D: rows in several groups, each row roughly a mix of its group's directions
D (158 x 11)
[[-22   7 -23 -14   0  42  53  27  51  40 -19]
 [-38 -56  -3  -1  43  37  17  24  24  40  10]
 [-17  55 -27  11  19 -60 -18 -31 -22  29 -18]
 [-27  36  55 -25  45 -11  24  26 -45   2   9]
 [ 15 -22   0  13  57  43 -64  30  -5  -2  -9]
 [ 33   4   3  24  -2  13 -55  52 -56  19   2]
 [-32 -53 -18   2  45  25  14  -7  55  15  27]
 [ -1 -29  -3  -5 -24  64 -27  51  46  -4  -3]
 [-12  44  28  35 -29  56  29  33  15 -24 -15]
 [ 37   8 -21 -27  12 -56 -14 -25  44  21  45]
 [-17  -6 -52  -6 -54   1  28 -38  40  30 -20]
 [  0 -28  43   7  42 -62  -9  11 -45  18  17]
 [-16  -4  -8   7   7 -48 -84 -21  16 -26  -4]
 [  2 -19  33  -7   2 -62  -7 -31 -20 -16  64]
 [ 54  47 -19  -2   9  22 -47  -7   5  -5 -52]
 [ 12 -47  12 -13  24 -21  41  -2 -30  42  55]
 [ 34  37   8  30 -22  -8 -40 -53 -20  15 -45]
 [ 25 -42 -63  -5  22  49   2  -4  42   6 -11]
 [-47   2  40 -14  21  34  26  57  39   3   1]
 [  0 -39  52 -15   2 -32  54 -42 -11  11  26]
 [ 27  18   4  14  55  50 -39  26 -34  25 -13]
 [ 17  -2  -9  13 -59  47  60  22 -13 -14 -21]
 [ -2  13 -31  17 -65   5  -3 -18  39  24 -55]
 [-16  38  21  -9 -46   7  77  19  10  -6  19]
 [-11 -16  48  40 -12 -42 -50 -23 -26  25 -25]
 [ 11  68 -44  10  -3 -24 -48 -20 -29 -13  -7]
 [ 36  -2 -29   0  12  32  14  43  30  63 -30]
 [  2 -13 -16  -5  -4  64   0  22  39  48 -47]
 [ -9 -38  -6   9  13 -68 -36 -26  42   3  28]
 [-39  14 -28  10 -16  25 -52 -41 -34  22 -41]
 [-14  41  32 -28 -22  55  46  27  25 -16 -14]
 [-20   5  -9  27 -14  43  60  39  -6  31 -42]
 [ 42  59 -28 -17 -35 -46 -18  -5  11 -29   5]
 [-26 -19  19 -33  30 -61  23  20   5 -13  53]
 [ 46 -52   0  -4 -48  25  16 -26 -22 -43 -11]
 [ 31  -8 -24   4 -23  68  51   7  11  39 -10]
 [ 61 -16 -24 -10   7  27 -30   6  32  26 -55]
 [-60 -59  -7  14  38  -3 -33  13   7 -17  27]
 [ 36   5 -12  -1  61  14 -44  -7 -35  50  10]
 [  6  34  26   3 -14 -46  16 -36 -69  16  17]
 [ 18 -47 -32  -4 -14 -59   1 -38   8  33  36]
 [-14 -64  14 -37 -10 -47  25 -27  -5  -7  39]
 [-20 -78 -30  15 -37  -3  15 -24  22  -4  27]
 [  1 -18 -17 -17 -55  -9  68   2  23 -40  17]
 [-42  41  35  -3 -18  -4  44  47  12 -34  25]
 [-22  13  47  -9 -44 -54 -12   4 -13 -52  18]
 [-15 -36 -10   0  21 -71  22 -24 -34  28  31]
 [-33  -7   0   4 -31  58  51  -4  22  28 -42]
 [  5 -34 -62  35  28  -8 -32  -2   8  43 -32]
 [ 19 -52  48  24  50 -42 -11   2 -17  21  10]
 [  1  33  -2  -1 -46  46  39  10 -11 -26 -57]
 [  8  12   7  -5  28  44 -25 -23 -22 -47 -65]
 [ 17  22 -26  31  57  42 -16   8   8  35 -45]
 [ 23   5  27 -29  37 -58  30  16 -43  11  31]
 [ 12 -25  16 -31  14 -74  21 -46  -7  13  26]
 [ 52  29   0  14  -1  -2 -32   1 -79  -8   1]
 [  9   6 -34 -16 -39  45 -30 -20  60 -11 -29]
 [ 47  17 -26  24   2  49 -13  27 -56 -31   2]
 [ 37  25  32 -53   5 -32  29 -21   7 -20  51]
 [-14  -3 -10   1  -1  11 -49  36  19 -76  27]
 [ 37  -1 -11  15  23  22 -45  57 -32 -46   9]
 [ 11 -10  16  19  21  71  33  52  18  17 -18]
 [  8  55 -52 -20 -25 -20 -31 -32  16  26 -30]
 [ 27 -13 -32  43 -65  12   3 -23  46   8 -13]
 [  8  27  10 -26 -68 -26 -48  -6  32  27   8]
 [-18  52  46   7 -21  13 -38  43 -22 -18 -34]
 [ -5 -41 -14  17  -3  -8 -75 -21   5  26 -45]
 [  9  68  15 -37  51 -20 -18   4 -19  26 -21]
 [-16 -38  -4  29  66  10 -45  35  -9  23 -14]
 [ -7  18   3   9 -31 -57 -35 -59 -42   2   6]
 [-10  29  18   5 -15 -52 -11 -39 -52 -42  28]
 [  2  36  43 -25 -39  39  52  14  -8 -35   6]
 [ 27 -31 -63 -38  17 -29   9 -42  -7  27  15]
 [ 14  11 -24  20 -19  24 -51 -41 -47  24 -42]
 [ -6 -29 -41  18  -6 -24  43 -26  64  21 -23]
 [ 50  32 -49   6 -15  52  -2 -29 -23  29  -4]
 [ 30  22  -3  36 -34  31  22 -18  41  39 -48]
 [ 18  13  -6  17  44  26  23  51 -64  13 -15]
 [  7   1  13  29  48  25 -61  41 -40   9   0]
 [  1  29 -37  10 -21  59 -49  28   1 -34 -21]
 [-34  12  34  19 -26  23 -78 -11  -1 -23 -19]
 [-21 -20   3 -30 -34  -2   9  -3  87  10  19]
 [-28 -47 -16  27  -2 -65  29 -25  -3  36  12]
 [-25   6  11 -29 -59 -12 -14 -27  54 -34  30]
 [ -2  36  68  -5   2  21 -26  21  -9 -58  14]
 [  4  -9 -28  -1  79 -25 -49  -2  12 -23  15]
 [ 27 -25  42  41  -7  11 -32 -29 -51 -38 -16]
 [ 32   8 -53 -44  24   9  61   9  -6   2  28]
 [-33 -52 -25  12 -46  17  44 -33  23  21  -8]
 [ 60  32  -8 -39  36  46   8  30 -19 -14   0]
 [ 53  33  31 -53  13 -39  -8 -13 -34   2  16]
 [  1 -92   0  33   1  29  10  -4  23   1  12]
 [-16 -66 -15 -12  19 -58  -5 -21  33  15  24]
 [  9 -39 -23  20 -32   2  31 -38  53  46 -12]
 [ 16  -9 -23 -25 -53 -19  29  -4  -4 -73  14]
 [-63 -31  20  57 -32 -17  -3 -29  20   1   9]
 [-13  36   3 -34 -70  16  56   8   9  -9   5]
 [-17  61  -8 -38  13  41 -33   4  32  11 -39]
 [ 21   5 -16 -19  18 -60 -31 -34  26  33  47]
 [ -4 -22 -16  13  60 -29 -53  36  15  28  24]
 [-30   5 -32 -37 -17  -7  50 -37  43   6 -41]
 [-32 -21   4  78  -3  29 -12  17 -21  18 -39]
 [-16   3  15   5 -26 -15 -76 -55 -27   1 -10]
 [ 22  32 -24  16 -56  29 -21  19 -60 -12 -14]
 [ 22  21 -31  18  10  41 -47  52 -20 -38 -18]
 [  4 -26 -23  27 -36  34  62  43 -23  22  -6]
 [  5  13  18 -26  55  12  27  56 -26 -28  37]
 [-17 -13 -14 -10 -40  58  37  17  61   0  -9]
 [-41  25  -5  13  -7 -70  12 -35  -5  38  28]
 [-31  10  43 -27  -3 -58   2 -19  -9 -24  56]
 [ 11  26  12  14   8 -29 -70   6 -47 -38  23]
 [-37  44  43 -16 -44  -5 -46  -9   6 -38   7]
 [ -6   3  20   3  -4  70  52  39 -14 -16 -34]
 [ 12 -49 -37  13  56 -21 -19 -35  17  34 -19]
 [  8 -10 -43   6 -14  62  11  13  53  18 -39]
 [ -4 -53  -7  47  15  58 -23 -16  39  -9  -4]
 [ 10 -22  30  10  27 -17  35  63 -11  43 -35]
 [ 30  -8   2 -10  53  50 -55  19 -32 -14 -10]
 [ -8 -14  43 -24 -12  -5 -79 -16   0  27 -32]
 [ 11 -53 -59  25  25   2 -29 -11  -1  31 -39]
 [  5  26  39  16  44  26 -44  40 -47  -4  16]
 [-36 -10   7 -47 -19 -25  60 -11 -32 -37  15]
 [ 30 -26 -40   9  30  26 -74   8  24   4 -10]
 [-18 -20 -26 -12 -81 -36  29 -16  10 -22   3]
 [ 32 -16 -25  -7 -21  39  72 -20  19  14 -32]
 [  8  19  17 -11 -41 -23  32 -67 -22  45   2]
 [ 25 -29 -45  70  -5   7 -37  24   2  15 -23]
 [ 24  17  50   4  -4 -29  47 -14 -13 -10  65]
 [ 43  32  31  36 -43  -1  40  30  23 -30  12]
 [ -9  34  37  30 -16  56 -50   4 -22 -25 -23]
 [ 38 -28  12  -3 -55 -32 -16 -26 -28 -34  43]
 [ -9  16  -3   2  81 -14 -21 -22  43  32 -13]
 [-56  20  29  14 -38 -40  35 -12 -27 -37   7]
 [ 16  -7 -32  23  48  20 -50  21 -34  48 -13]
 [ 20  63 -50  22  -1 -24  -1  53  -9  -3 -17]
 [-42 -61  20  39   8 -45  -1  13  34  17  -2]
 [  0 -70 -35  31 -34   1 -17 -42  24  11   5]
 [-52  45   6   4   5   7  65   6  -3 -21 -40]
 [  7  -5  43  -2  63 -12 -44  20 -46 -15  21]
 [  3 -20   2  68  29  23  37  10 -50  27  -8]
 [ 13 -15  48  23  47 -33 -47 -16 -39  12  20]
 [ 59 -27 -55  24   4   2 -11 -34  -5  42 -11]
 [  3 -13 -44 -20 -30  17  53  25  62  -7   7]
 [-47 -33  -8  23  72  -4  -8  17   8  36 -17]
 [-17 -40   5  18  10  73  50  -3 -12  21 -18]
 [ 48 -29  11  37   9  -4 -68   1 -29 -20  21]
 [ -3 -70 -27  31 -46  -7  -2 -41  20   1  15]
 [  5 -25  -5  18  17  33  59  28 -12 -60  25]
 [-52  -2  21   6  21  47  48  38   9  38  -4]
 [ -7 -14 -20  16  60  18  -8  22  50  54 -18]
 [ 36 -13   0 -10  56 -51 -48 -13  -9  27  23]
 [-19 -47 -19  31 -34  32  17 -43  23  38 -29]
 [ 22  36 -47   2 -13  51  31   3  -3  38 -43]
 [  3  71  12 -18  21   9 -10  60 -19 -31   4]
 [ 20   8 -39  19 -24  26 -34 -42  26  35 -52]
 [ 13  22  19   4 -64 -30 -42   3 -31  35  35]
 [ 21 -47  -7  48 -52   4  -6 -55  11   2 -16]
 [-49  -2  -3  -5 -18 -45  24 -23  55  32  33]]

the one row of each list that fits no group (the others fit one group, some only roughly)
    K468: [  8  35  24  -1 -28 -72   0 -14 -27 -32  37]
    K58: [ 27   8  25 -18  44 -32   4 -38 -49  15  48]
    K11: [-29 -37  11 -10   9  51  39   6  50  12 -42]
    K421: [ -7  70  11 -27   0  11  -5  30 -38 -49 -19]
    K917: [ -8  66  11 -36 -33  -8 -10 -44 -34 -24  21]
    K385: [ 38  29 -20 -19  42 -73  -7 -23   0  -7  18]
    K363: [ 14 -28  37  27  64   9  11   7 -48  -4  37]
    K533: [ 60   6 -36  10  18  48 -17 -13 -22  31 -39]
    K19: [-18  21  21  -2 -55 -49 -46 -35 -18  13 -24]
    K251: [-51 -41 -17  -4 -19 -58  -3 -34  31  10  23]
    K764: [ 10 -27  20  16 -61  -6  53   7  10 -53  11]
    K600: [ 60  24 -25 -47  19  -4  29  24 -32   1  36]
    K958: [ -4 -37 -27   3 -26  14   8 -18  87  -2  -8]
    K594: [ 38  32  26  -9  -3 -13  19 -13 -62  12  56]
 : K600
    K989: [  4  -2  35 -13   2  65  59  43   6   0  -2]
    K888: [ 13 -46 -60  20 -19  58  -7 -29  -2   7  14]
    K575: [ 28 -37  10  42  22 -50  -3   6  -9  20  59]
    K21: [  2  27   7  53 -32  49 -11  10 -24  16 -55]
    K142: [-31  34  50 -31   2 -13 -50   1  10 -52   6]
    K398: [ 26  27  48  14 -21 -23 -31 -17   2 -55  44]
    K109: [ -6 -24  20   1  67 -62  -3  -6  -7  38 -11]
    K863: [-46  17  24  20 -73  16  25  12 -32 -18  -8]
    K93: [ -4  56  12 -27 -25  49 -16  33  26 -43 -11]
    K404: [ 17   4  15 -17  22 -74 -15 -26  -5 -20  55]
    K290: [-24  -5  -2   6  31 -30 -81 -20  -3  41  -3]
 : K888
    K596: [-15 -27 -10  26  51 -10 -48 -28  22  41 -37]
    K722: [-13 -15 -40 -12 -49 -45  -1 -48  37  26 -12]
    K546: [ 38 -27   4  41 -11  60  41  30 -27  12 -10]
    K119: [-28 -31  26  11  15 -58   2  -7 -21   3  67]
    K517: [ 30  37 -48 -13 -38  54 -30  -7  23   5 -21]
    K355: [-22  30   6 -15  -7  19  25  67 -24 -53  22]
    K837: [-33 -21  50  15 -13 -11  68  -8 -40 -17   5]
    K442: [ 19 -36 -48 -22 -16  49  10  28  33 -44  -7]
    K933: [-23  38 -10 -12 -77   7   8 -21  33 -34  12]
    K950: [ 45  56  18 -36  16   5 -18  33 -49   2 -17]
    K122: [ 17 -74  -6   8  40 -20 -47 -17  24   4   4]
    K790: [ 42  -1  24 -41  65   6 -29  28 -20 -18  21]
 : K596
    K481: [ -1 -45 -33  33 -11 -44 -68   3  -3 -12   2]
    K495: [-26 -23 -10 -37  22  65  43  21   4  -9 -37]
    K875: [-56 -20 -12  10  15  57  18 -36  34  10 -31]
    K671: [  5 -41   2  28   8 -45 -65  -9 -31 -28  22]
    K13: [-57  11 -17  23 -47   6  51  19  39  -9  -4]
    K46: [ 15  36 -25  -5 -38  31  74  -1   1  -5 -31]
    K512: [ 19  11   8 -17 -51  15   1 -22  -8 -70  44]
    K241: [ 36  29 -52   7 -33  63 -16  10   1 -25 -12]
    K384: [-29 -19  16  22 -43   6  -7 -20  81 -15  -5]
    K658: [ 51  65  32 -27 -18  35 -18  -4  -6 -23  -9]
    K742: [ 24  12 -39 -41 -26 -18  64  32   8 -26  17]
 : K742
    K683: [-10  28  60   4  33  55 -20  26   0  23 -29]
    K411: [-13 -34 -26 -35  44 -40 -10 -33 -28   8  48]
    K475: [ 20 -85 -22  20  17  -9  30 -23  19  23   1]
    K940: [  3 -29 -20  35 -60 -30  49 -25  12 -29   3]
    K317: [  8  -1   2 -14 -38 -41  40 -32  67  -4  24]
    K822: [ 33 -14  28 -21 -32 -15  61   4  16 -47  34]
    K52: [-10  29 -25 -24 -20 -15  14 -66  57  22  -7]
    K444: [-50  50  -5 -24 -45   1  12   9  28 -29 -40]
    K102: [-10  -2  -3 -17 -19 -64   3 -63 -23  13  39]
    K729: [ 35 -32 -42  32 -36  15  56   2  25  19 -20]
 : K683
    K424: [-48  -9  44 -23  -2   1  12  22 -18 -37  63]
    K680: [ 42  -2 -44  -2  47 -36 -38  17  28  34  14]
    K228: [ -2 -30  10  17  21  38   9  77 -12 -34 -25]
    K812: [-24  18 -37  -6 -42   8  56   7  61  -2  -1]
    K279: [ 40 -19   1   4  19  57 -67  11  17  -5 -26]
    K107: [ -6 -53 -47  17   0  32 -64 -20   7   6 -12]
    K899: [-32  47  35  -7 -59 -19  23   6  37 -26   8]
    K974: [  1  76   9  13 -50  14   3  11 -25 -34 -23]
    K319: [ 29 -53  36   8  30   6   3  26 -46 -23  43]
    K491: [  7   3   7  10 -65 -55  29 -42 -12 -23  19]
    K715: [ -4  58  14   5 -37 -39  32  21 -43  23 -29]
 : K424
    K688: [  0  26 -28  16 -40  32  76  20  10  16 -14]
    K849: [  9 -38 -41  51  -1  52 -10 -17  18  23 -36]
    K143: [ 33  13   0 -10 -50  54  47  -5  -7 -44  -8]
    K916: [-24 -24  45  13 -10 -16 -34 -25 -54 -36  37]
    K472: [ 42  22   4  20  31  51   7  62 -30   5  -9]
    K766: [-12 -41  29   6  69 -32 -39  23   0  24   3]
    K45: [ 31 -33   1  -3   4 -48 -38   2 -19 -50  48]
    K436: [-31 -12  22   8  65 -48  -5  18 -32 -32 -23]
    K773: [-61  48 -22  35 -25  12   7  33 -13 -33 -14]
    K396: [-21 -18  35   9 -16  -5  40  26 -16 -77  16]
 : K472
    K477: [ 23  11   3 -56  35 -19 -53   4 -52  -9   8]
    K767: [-14 -47  -6 -25  42 -43  24 -12   7  -1  60]
    K623: [-24 -38  21  -4  13 -14 -85 -26   8 -14  10]
    K570: [ 21  -9 -41  15  25  57 -39  14   2  51 -21]
    K652: [ 26 -13  -7  35  15  62  -9  13  42  34 -41]
    K638: [-30  10   4  -9 -78  18  26 -30  21 -37  11]
    K418: [ -3  -7 -41 -45 -40 -39  38 -41  18  25  11]
    K84: [-70  -3  -7  17  -5  50   1   6  19  15 -52]
    K230: [-34  26  22   9 -16  10  58  12  60  31 -15]
    K347: [-13   8   4  20  54 -20 -83  14  10  -1   0]
    K451: [  8 -53  34  13  35 -29 -21  12 -34  19  53]
 : K230
    K973: [ -4 -12  35 -18  53 -75 -14 -22  -4  12   4]
    K103: [-34  10  49   4  28  15  32  60  13  21  33]
    K684: [ 32  39  12  -2 -28  68  45  28  11   2 -10]
    K768: [ 22 -31 -12 -41  45  50  24  13  46  21   5]
    K919: [ 26 -13 -13  16  28 -27 -61 -41  15  51  -6]
    K176: [ 11 -43 -25  12 -38 -20  68 -16  35  17  11]
    K825: [-41 -67  -9   6  24 -53 -24 -14   3  21  15]
    K891: [ 25 -53   5  45   9  43  53  24  -8   2 -14]
    K553: [ -9  26 -29  31  33   3  30  35 -27  48 -48]
    K678: [  2 -62 -30   9 -23 -62 -17 -36   6 -14  12]
 : K768
    K157: [  6 -24  -4  -5 -21 -47  52  18  43   3  55]
    K194: [ 76 -11  -4 -19  40  -3  25 -17  -9  47 -11]
    K92: [ 20 -39  23  19  18  44  55  13 -49 -15   9]
    K72: [ 31  21 -34  -1   1  52 -13  53  40 -31 -15]
    K276: [  9 -38  16  13 -30  72  42  22 -21 -20   3]
    K62: [-12  12  -3  45  40  25 -17  22  10  46 -60]
    K588: [ 48   6   1   4  22 -43 -10 -11 -55 -49  28]
    K486: [-14  18  29 -51 -43 -26 -32  12   6 -14  56]
    K846: [  9  20 -18  24  40 -13 -14  -9 -44  60 -46]
    K529: [  4  55 -32  -1 -54  13  46 -38 -18   5   1]
    K376: [ 27  -5   1  -5 -19  -6  97 -17  11   2   9]
    K743: [ 24   2 -29  -1   8  37  53  41  36  28 -41]
    K401: [-18  60 -22   4 -41  36  34   3  18  -9 -46]
 : K62
    K302: [  0   7  15  -6 -12 -88  -3 -14   0 -23  48]
    K961: [-22 -13 -46 -23 -38 -58   5 -44  21  21  12]
    K506: [  9   7  37   3 -34  55  50  48   7 -24   4]
    K318: [ -8  29 -19 -29  19 -64 -50   5 -16  -1  42]
    K752: [-14 -28  50  23 -22 -47  30 -19 -31 -17  45]
    K246: [ 14  72   5  -2 -15  20  29  52 -23   1 -32]
    K306: [-33 -36 -20   1 -25 -75 -31 -27   0 -14  11]
    K336: [-28 -30  57 -12 -15 -40  50 -30   3 -16  26]
    K685: [-25  35  43 -15  23  34  51  22  49  -2  -2]
    K543: [ -4 -10  -3  10  47  61  42  50 -19  16 -11]
 : K543
    K264: [-52 -21   1 -13  -9 -60  -2 -33  -5 -10  54]
    K914: [ 30  -5 -34  25  18  83 -13   7 -13  -3 -28]
    K178: [-24 -18 -25  44 -13 -33 -58 -44  -5   7 -33]
    K948: [-28  -4 -39   2  23   0  52  22  62  32 -11]
    K456: [-29  22 -20 -10 -74 -32  25 -44 -12 -13   0]
    K648: [ -5 -25  -2   1  57 -46   4 -42  15  47  29]
    K392: [  0 -41  21 -13  58  -5 -18  44 -11 -26  48]
    K771: [-16  21  33   6  39  -9   0  37 -77  -9  17]
    K80: [ 43  25  -3  -3  23 -78 -25  -7 -31   5  18]
    K104: [  6 -25   0  39  -6 -37  72   1  16  45 -12]
    K314: [ 58  15   1 -31 -52 -30  -1  -7   9 -20  49]
 : K178
    K563: [ 34 -29 -45   6  18  11 -55  17  -8  57   0]
    K474: [-25 -26  68  -5   3  -8   2  26 -26 -53  32]
    K286: [-28 -39 -44  -9 -38   2  50  -7  48  17  14]
    K609: [ 17   7  -4 -32  34  45  40  18  14  66   3]
    K841: [-25  24 -24   1 -71  11  17 -26  55  -9 -10]
    K100: [ -9 -44  44  42  -5 -22  10 -51  32  -1  34]
    K25: [ 33  63  18 -15  -3  54  22  34 -13 -26  -6]
    K460: [  2  86   7 -21 -10   9  15  28 -11 -36  24]
    K882: [-35  57   7 -18 -13 -48  51 -28 -14  -3  14]
    K663: [  5  82  18 -22 -20 -25  24  14 -28 -30  -5]
    K679: [-25  -7 -43   2 -45 -25 -52 -54 -15  -7   0]
 : K460
